rotation steps, each row followed by its count of steps:
The counts run from 0 to 303.
[140 181 152 137 147 102 148 162 133  99 160 141 147  99  74  96 130 130
 114 119 176  94 107  98 120 185 119 127 168 103 153 156 138  99 160 146
 115 150 189 161 136 131 116  99 119  82 125 130 147 133 160  96 144 131
  89 153 128] | 117
[138 190 134 126 151 156 157 176  95  90 162  98 155 158 108 175 136 140
  89 131 125  78 119 108 104 176 121 135 152 110 135 131 135 127 156 120
 119  81 157 173 116 142  87 119 107 119 132 107 127 167 142 113 143 147
  90 142 150] | 146
[140 182 122 131 170 154 150 156  93  84 145  97 157 137 129 162 130 142
  80 119 133  68 136 117 117 215 121 143 152 106 129 133 132 141 153 133
 120  93 163 153 126 142 103 123 109 107 133 110 117 169 129 123 123 136
 105 148 149] | 3
[138 165 129 158 158 114 145 131 133 110 188 150 144 139 107  69  97 158
 124 116 160  68 118 111 108 182 108 119 112 129 123 160 124 132 115  98
 110 151 162 127  87 100 107 141 115 146 136 124 122 136 146 118 163 119
 106 193 105] | 196
[118 182 143 153 165 126 143 155 115 123 185 147 138 179  85  82 115 167
 115 120 135 110  96 119 115 162 102  96 120 123 148 166 148 104 125 102
 119 132 163 137  97  94 112 141 132 139 130 135 128 126 147 138 172 142
  88 185 123] | 51
[133 186 132 134 157 142 152 159  79 122 174 105 145 162 135 143 119 166
  96 128 122  62 125 131  90 183 107 118 108 106 109 141 118 112 129 120
 123  95 148 152 114 126  77 146 105 157 134 122 120 170 132 111 142 136
  94 163 160] | 166
[156 158 126 141 164 180 145 140  96 111 166 115 165 149 139 102  91 128
 105  98 127  70 139 127  93 194 125 121 129 116 104 150 115 113 159  92
 145 130 139 118 119 108  81 165 106 160 128 107 136 170 127 128 154 123
  86 158 128] | 206
[160 180 121 130 150 129 148 137 116  96 176 120 155 147 106 131  91 150
  80 116 182  79 139  97 107 173 134 156 139 143 137 122 108 127 169  98
 123 119 167 147 101 137  83 157  99 130 139 121 135 155 142  99 154 135
 106 156 115] | 181
[111 194 127 143 154 155 139 169 113  65 163 130 157 169  99 153 127 163
 100 130 131  78 108 101 109 180 100 124 153 115 136 141 138 155 115 112
  99  83 159 155  97 134 104 113 129 125 122 117 106 140 146 129 145 148
 100 160 139] | 292
[153 156 133 135 158 128 142 132  84 147 165 117 131 132 111  90 101 141
  97 103 150  89 135 137  93 190 133 113 127 129 119 167 106  64 159 104
 150 134 157 137 118 118  80 169  93 128 144 137 151 162 139 116 156 127
  93 163 152] | 203
[132 173 142 149 148  93 132 129 110 139 181 156 122 132  87  86 101 161
 111 115 174  93 118 121  96 172 120 113 120 136 125 168 110  73 122 100
 125 142 173 141 102 114  86 147 108 123 133 147 142 134 154 101 161 132
 106 171 141] | 56
[138 188 133 139 155 111 129 132 103 103 184 154 138 147  78 137 103 162
  86 120 184 111 121 103 114 170 135 126 153 141 157 133 119  91 146 101
 106 116 182 144 105 131  89 142 107 113 124 143 141 127 164 103 149 146
 119 154 124] | 36
[153 181 121 141 169 123 121 122 107  91 180 144 159 144 103 121  88 156
  79 111 188 104 133 112 123 194 141 135 150 152 164 131 122 103 154 104
 110 131 182 126 113 121 100 158 112 120 119 149 136 133 146 124 136 142
 121 169 117] | 179
[135 196 143 128 163 154 158 175  85 102 170 105 157 178  97 161 135 141
  84 121 119 106 111 116 121 170 118 116 154 107 160 130 159 114 163 130
 123  88 163 159 126 120  97 131 117 121 123 122 133 149 149 130 147 150
  86 149 144] | 289
[146 196 149 132 150 101 154 161 101 127 192 103 140 142 120 123 114 164
  93 128 154  89 122 121  99 172 123 127 106 115 147 124 122  91 164 138
 118 124 165 151 141 123  79 142 101 140 141 144 139 154 140  84 141 129
  94 164 140] | 162
[118 192 138 144 165 117 155 159  95 108 174 145 137 167  69 140 146 161
 105 140 134  95 102 108 123 176 100 114 141 122 157 156 152 123 113 121
 106  91 176 170  87 118 109 114 123 108 127 128 113 128 159 131 151 146
 109 166 140] | 294
[147 185 127 138 155 134 144 143 107  81 172 124 160 112 123 164 111 143
  88 125 171  67 141 111  99 200 133 147 143 116 127 120 109 118 147 131
 101 117 175 153 138 147  81 119  93 128 114 128 135 157 150  84 116 127
 125 140 134] | 282
[125 152 134 161 160 139 133 129 133  93 156 164 152 103 105  76 113 128
 142 103 141  53 123 123  95 207 111 108 146 109  98 183 119 113 104 107
 119 161 164 132 109 113 106 109 116 125 111 121 131 137 157 122 143 113
 110 165 128] | 94
[136 199 135 149 154  95 160 158 127 101 198 135 149 150  91 113 120 166
 109 131 169  81 107  94 120 168 112 133 117 123 149 126 133 137 131 130
  94 131 175 160 108 119 101 113 112 132 130 128 121 133 156  98 149 127
 112 174 106] | 298
[114 184 138 139 155 147 121 160  96 103 146 120 142 172 104 110 108 188
  87 117 135 105 106 123 107 178 106 109 145 129 139 170 130 116 134  99
 134 100 151 137  97 121 102 153 146 125 152 138 121 149 122 141 163 154
  72 183 157] | 47
[137 157 130 129 153 151 145 155 113  97 124 101 157 121 127  80 104 137
 107 106 142  66 130 114  98 200 109 127 149 105 101 176 112 130 154 103
 150 132 145 140 113 129 106 137 132 115 155 114 136 183 112 127 158 133
  63 171 150] | 84
[132 193 134 146 170  92 127 144 104  96 172 123 143 129 125 113 107 184
  93 130 171  87 128 118 115 202 120 136 117 123 152 137 120 117 130 147
 103 133 186 136 129 122 110 132 123 121 135 161 124 143 131 108 119 125
 116 195 132] | 159
[116 195 130 157 164 112 146 153 122  80 174 141 149 136 103 118 128 171
 114 133 152  65 111 107 120 200 101 128 120 113 143 143 138 155 106 132
  92 129 181 149 105 124 118  99 127 116 120 135 106 133 147 124 132 128
 118 187 124] | 13
[169 163 129 143 167 123 157 127 101 137 190 116 149 134 121  94  91 139
 104 108 162  72 141 122 101 184 134 126 109 129 119 145 112  92 162 107
 138 144 156 129 117 111  78 167  82 146 141 130 148 156 146 107 158 118
 102 163 121] | 60
[136 186 135 128 149 141 157 165 101 118 167 101 148 183 101 124 109 160
  85 118 141  98 109 104 105 158 109 126 133 125 130 146 135 120 161  99
 141  97 146 153 101 122  89 154 117 137 160 115 129 168 130 114 175 155
  72 159 141] | 45
[132 191 142 126 157 147 155 175  81 104 154 109 139 162  93 168 146 145
  85 124 122  98 116 116 112 179 115 119 154 107 146 144 150 111 153 129
 130  79 160 170 116 134  95 121 118 109 135 117 126 157 145 127 142 157
  90 143 158] | 147
[117 185 141 153 156 141 122 143  95 105 188 173 140 171  77 141 109 165
 101 120 141 104 109 125 103 169 117 105 146 131 142 150 137  83 110  94
 106 106 175 142 102 113  86 141 114 140 106 145 131 117 173 116 150 151
 112 153 143] | 173
[143 181 114 137 162 121 124 124 109  82 165 136 143 131 104 133  91 167
  78 119 194  81 146 107 114 194 134 152 144 148 139 137 101 128 140  97
 109 109 177 142  95 142  91 148 111 113 140 137 127 151 143 107 136 135
 124 166 129] | 38
[131 197 148 142 152  86 152 154 119 115 189 133 137 140  84 116 119 168
 105 131 176  99 106 100 113 160 111 133 120 126 158 130 135 109 137 133
 101 128 184 157 120 123  98 123 111 120 134 144 135 132 152  88 148 133
 104 168 128] | 299
[137 187 127 140 159 117 111 128 107  89 165 150 139 137  96 135  96 168
  80 116 192 103 131 108 116 184 134 137 160 146 154 138 108 106 142 107
 109 111 184 139 105 139  94 149 114 109 127 151 133 133 151 111 136 146
 122 167 137] | 37
[128 176 136 161 143 121 132 136 140  96 182 159 146 148 105  81  94 167
 119 120 170  69 115 107  97 160 105 119 114 132 113 154 112 125 108  92
 109 139 157 136  95 111  91 136 122 150 134 128 123 135 147  97 161 129
 100 178 116] | 54
